In the data rows, 128 means zero.
Here are some points, one per row:
[155 164 123 137  95 145 152 136  56 132 143 126  43  69 209 171 132 110
  94 153 204 105 149 132 135  74 123 116 143 107 181  58  97  30 147  39
 169 163 180 184 138 141  98 210 146 100 175 164]
[ 80  53 169 109 103 128 110 209 215  97 206 128 165 123 125 126 143 151
 156 121 116 138  96 164  81 131 155 142 155 167  37  62  38  43 155 137
 143 151 184 129 143 117 148 111 100 158  84  84]
[185 247  69  98  86 206 168 109  86 131 160 143  59 100 190 161 176 129
 137 121 155 107 134 112 195  62 108  78 107  98 131 105  18 101  90 122
 118 146 221  55  86 145 134 187 153 208 128 119]
[149 118 176  75 181  56  95 127 142 133  94 146 165 205 141 107 168 134
 164 102 113 120  96 138 144  75 168 214  68  66 181 106 169 121 150  24
 146  91 155 139 129 178 140  50  74 115 130  50]
[148 156 128 131 113 107 116 138  66 152 147 140  40  63 164 162 138 109
  99  97 200  83 158 160 157  54 190  90 132 141 192  79  64  49 139  32
 188 167 189 192 136 130  75 199 108 102 183 154]
[ 63 173 115 128  44 162 124 150  91 120  43 101 118 119  75 200  97 107
 147 120  81 115 131 165 155 129 130 158 187 137 167 104 205 200 146 169
  91 231  74 107 129  35 110 145 134  87 118  99]
[183  71  81 183 195 132 166 138  97 151 183 103 173  90  72 118 146 140
 133 186 105 178 116 108 156 186 105  71 109 126  78 138 134 202 141 131
 139  92  65 138 132 136 157 111 116 142 138  82]
[ 98 107 156  75 191 141 155 129 131 152  97 126 151 132 147  31 189  72
 144 196 128  99 129 158 121 142 143 114 115 101  21 145  88 133 161 119
 183 142 148 130 148  76 161  62 183  99 127 172]
[112  99 135 172 168 180 123  44 188 130 153 235 133 151 147 127 118 146
 104  76 199 129 120  86  77  63 143 144  71 108 199 211 118 119  99 163
  64  52 199 155 200 155 147 170 131 109  77 185]
[ 61 177 141 127  43 162 117 163 125  95  67 109 113 131  65 160 105 118
 143 123  95 116 136 182 156 150 136 137 188 142 137 113 190 197 147 189
  82 236  53 101 106  39 105 147 144  71 141 137]
[215 123 158 127 208  84 157  75 155 117  20  21 123 148 144 135 156  87
 141 122 179  74 110 142 142 118 150  51 145 142  92 102 109  99 167 147
 154 114 138 152 195 206 162 109 131  70 160 156]
[143 148 156 103  98 119 130 127 157  91 176  68 172 158  79  99  15 143
 130 139  68 139 160 150 123 157  88 215 104 153  80  46 189 109 132 145
  70 167 104 155 115 151 133 136 148 192 107 109]
[ 97  63 145 142 124  78 103  83 157 175 125 152 108 139  96  93  95 154
  83 160 159 169 131  81 109 170  87 186  77  98 140 209 164 169  96 158
  75  78 116 139 160 146 113 136 172 182  94  82]
[161 102  70 184 187 132 166 131  73 168 194  95 169  68  74 108 136 110
 104 192 117 168 123 116 163 163 127  87  85 126  75 148  94 179 111 136
 133  77  50 118 125 102 147 154 116 162 147  60]
[121 111 186  57 156 104  72 151 158  91 108 132 222 234 132  90 146 116
 145  87 106 128  98 174 159  93 167 188  84 128 133  50 136 105 159  26
 146 128 180 123 128 146 144  86  73 127 141  26]
[109 118 105 166 165 119 171 123  62 224 202 134 113 113 115 237  84  33
 177  99 116 156 126 118 110 129 199 157  82  69 154 153  89 160 130 151
 169  84  88 103 141 107  61 114 141 136 171  83]
[139 105 159  96 187  32 133 139 136 152 110 110 143 194 141 100 159 136
 172 112 106 143 124 106 135  75 133 198  60  45 178 136 176 120 132  46
 169  83 145 134 126 168 158  53  73 104  88  68]
[ 66 167 130 119  46 173 117 160 115 112  46 105 132 125  74 182 122  96
 145 114  90 106 131 168 145 156 117 136 188 149 136 121 200 218 139 171
 101 223  71 106 142  31 105 138 149  67 133 121]
[149 145 111 125 118 221 239 139  91  45 155 175 115 137 216 111 192  86
 111 135 156 147 170  82  62  97  88 177 178  67 100 126 123 111 172 151
  85 102  75 142 161 109 241  76 146 142 121 131]
[148 160 125 132 126 104 105 133  77 157 162 177  46  78 165 188 148 106
 129  57 163  79 165 160 159  55 210  75 107 159 163  80  47  79 109  55
 214 164 198 170  89 137  60 179 114 122 189 133]
[113  86 192 123 126 113  67  64 147 191 130 191 129 170 141  19 132 168
  68 107 135 123 128 112  77 156  94 121 133 161 123 188  73 117  71 166
 169 112 191 191 114 117 106 162 167 131  96 166]
[111  86 122  85 176 135  90 150 131 246 173 109 117  92 134 116 151 111
 152 152  88 133 129 103 116 198 139 113 146 104 109 145 103  94  40 124
 157 120 156 113 166 139 134 108 134 127 146 218]
[135 167  75 147  76  92 158  79 137 122 108 137 136  93 103 103  89 103
  77 148 138 205 126  83 181 186  95 147  75 145  69 163 186 152 133 165
  35  81  53 101 103 167 103 120 146 209 133 177]
[177 235  71  99  99 186 162 109  65 141 166 160  45  79 180 177 163 114
 121  96 174  85 154 132 195  47 143  66 114 120 143  99  11  96  97 103
 140 147 220 103  78 146 113 190 138 196 152 125]
[178 121 139 172 152  79 111 114 131 103 180 114 145  84 136 195  97 203
 125 206  92 145 111  63 166 170 167  93 144 125  93 147 149 161 125 128
 159 137  90  90  93 131  96 103  65 117 144  80]
[133 121  69 110  59 177  90 161 131  33  48 107 183  83 107 170 189 169
  65 138  60  94 125 134 121 109 112 159 214 226 181 101 181 107 173 129
 154 198 124 120 157  95  77 146  81 124  78  68]
[140 187  83 148  84  89 117 107 122  72 136 156 205 113 115 141 116 211
 127 168 127 167 128  47 157 143 101 140 127 140 157 146 209 137 133 134
  57  22 113 101  81 130 111  84  48 177  98 198]
[116 131 216 107 196 119 178 110 156 118  31 128 142 121 156 188 114  89
  91  41 161 105 105  81 120 161 127 106 171 117  94 118 170 146 197  96
 155 159 106  87 166 187 170  63 141 114  96  96]
[ 94 137 107 151 138 125 157  86  90 120 141 115 144 147 151  61 138 147
 161 190 145 136 142  91 119 143  49 171  89 133 116 193 181 130 104 197
  25  13  82 133  83 112  92 110 147 177 111 180]
[119  85 154 162 104 117 136 149 167  98 222  84 192 133 143  28  46 172
 121 127 115 150 108 187 109  68 108 111 145 162 106  32  84  76 113 121
 168 114 172 109 112 126 200 120 138 189 166 120]
[145 104 136 145 162 149 131 127 112 202 175  87  62 112 180 187 120 146
 172 173  70 136 150 118 135 204 119  86 128 108 130 117 163 121  69  81
 163 104 142 106  74 151 152 154 123 130 169 160]
[166 136  65 146  94 110 126 155 141  66 122 183  70 185 111 182 118 124
 207  98  94 145 150 205  60  87  80  80 164 162 141 214 146 156 155 149
 195 175  95 170 107 185  97  69 148  11 122 104]
[ 89  83  78 183 141 109 134 120 138 112 122 134 132 140 100 114 131 182
 112 148 163 163 120  56  81 140  74 173  89 137 166 222 163 139 110 157
  27  13  92 142  84 169 120 174 126 188  60 112]
[ 75 177 150 117  47 161  98 181 169  71  90 113 111 140  62 134 135 121
 132 121 103 116 134 199 130 176 149 117 194 160 104 133 160 184 143 194
 110 219  46 102  94  61  94 152 144  58 161 182]
[103  61 104 177 194 139 115  36 158 170 172 217 154 214 108 118 124 124
  84  95 216  75 126 103  69 108 118 150  82 147 208 219  99 161 176 154
 123  52 170 155 153 128  91 150 142 171 102 135]
[135 108 187  84 208 121 119 119 153 100   0  75 142 138 152 111 104  67
  99  96 166 124  91 116 152 105 160  77  83 105 102 139 130 130 200 112
 167 141 119 122 204 145 195 127 173  49 100 137]
[165 122 131 120 129 117 105 175 161 119 154 117 137 132 161  39  90 151
 164 168  75 141  94 170  94 160 128 102 186 123 147  31 115  47  57  51
 171 134 182  87 138  88 191 137 102 129 150 169]
[ 83 180 158 134  50 157  98 178 156  66 102  96 105 129  74 136 123 117
 135 129 103 116 134 191 137 171 157 121 190 134 104 129 150 181 141 206
  94 220  44 104  93  55 103 146 139  49 161 176]
[133  60 118  98 124 114  78 165 149 214 132 142 139 113 109  67 147 190
 122  81 109 133 134  96  88 179 106 124 131 154 123 163  71 112  34 213
  84 140 162 182 160 205 147 103 135 150  93 173]
There is one direction along which these points spread out most. Take the direction at right angles to it along which they spread out most. Go by this last direction. How many in every 100 of the points above lie lower along it than each point below? Answers are rounded to whole numbers. More than half of the points above lie lower than the first one.
[148 160 125 132 126 104 105 133  77 157 162 177  46  78 165 188 148 106
 129  57 163  79 165 160 159  55 210  75 107 159 163  80  47  79 109  55
 214 164 198 170  89 137  60 179 114 122 189 133] 97
[148 156 128 131 113 107 116 138  66 152 147 140  40  63 164 162 138 109
  99  97 200  83 158 160 157  54 190  90 132 141 192  79  64  49 139  32
 188 167 189 192 136 130  75 199 108 102 183 154] 95
[109 118 105 166 165 119 171 123  62 224 202 134 113 113 115 237  84  33
 177  99 116 156 126 118 110 129 199 157  82  69 154 153  89 160 130 151
 169  84  88 103 141 107  61 114 141 136 171  83] 46
[140 187  83 148  84  89 117 107 122  72 136 156 205 113 115 141 116 211
 127 168 127 167 128  47 157 143 101 140 127 140 157 146 209 137 133 134
  57  22 113 101  81 130 111  84  48 177  98 198] 10
[135 167  75 147  76  92 158  79 137 122 108 137 136  93 103 103  89 103
  77 148 138 205 126  83 181 186  95 147  75 145  69 163 186 152 133 165
  35  81  53 101 103 167 103 120 146 209 133 177] 8
[155 164 123 137  95 145 152 136  56 132 143 126  43  69 209 171 132 110
  94 153 204 105 149 132 135  74 123 116 143 107 181  58  97  30 147  39
 169 163 180 184 138 141  98 210 146 100 175 164] 92
[143 148 156 103  98 119 130 127 157  91 176  68 172 158  79  99  15 143
 130 139  68 139 160 150 123 157  88 215 104 153  80  46 189 109 132 145
  70 167 104 155 115 151 133 136 148 192 107 109] 26
[135 108 187  84 208 121 119 119 153 100   0  75 142 138 152 111 104  67
  99  96 166 124  91 116 152 105 160  77  83 105 102 139 130 130 200 112
 167 141 119 122 204 145 195 127 173  49 100 137] 56
[ 63 173 115 128  44 162 124 150  91 120  43 101 118 119  75 200  97 107
 147 120  81 115 131 165 155 129 130 158 187 137 167 104 205 200 146 169
  91 231  74 107 129  35 110 145 134  87 118  99] 77
[145 104 136 145 162 149 131 127 112 202 175  87  62 112 180 187 120 146
 172 173  70 136 150 118 135 204 119  86 128 108 130 117 163 121  69  81
 163 104 142 106  74 151 152 154 123 130 169 160] 54
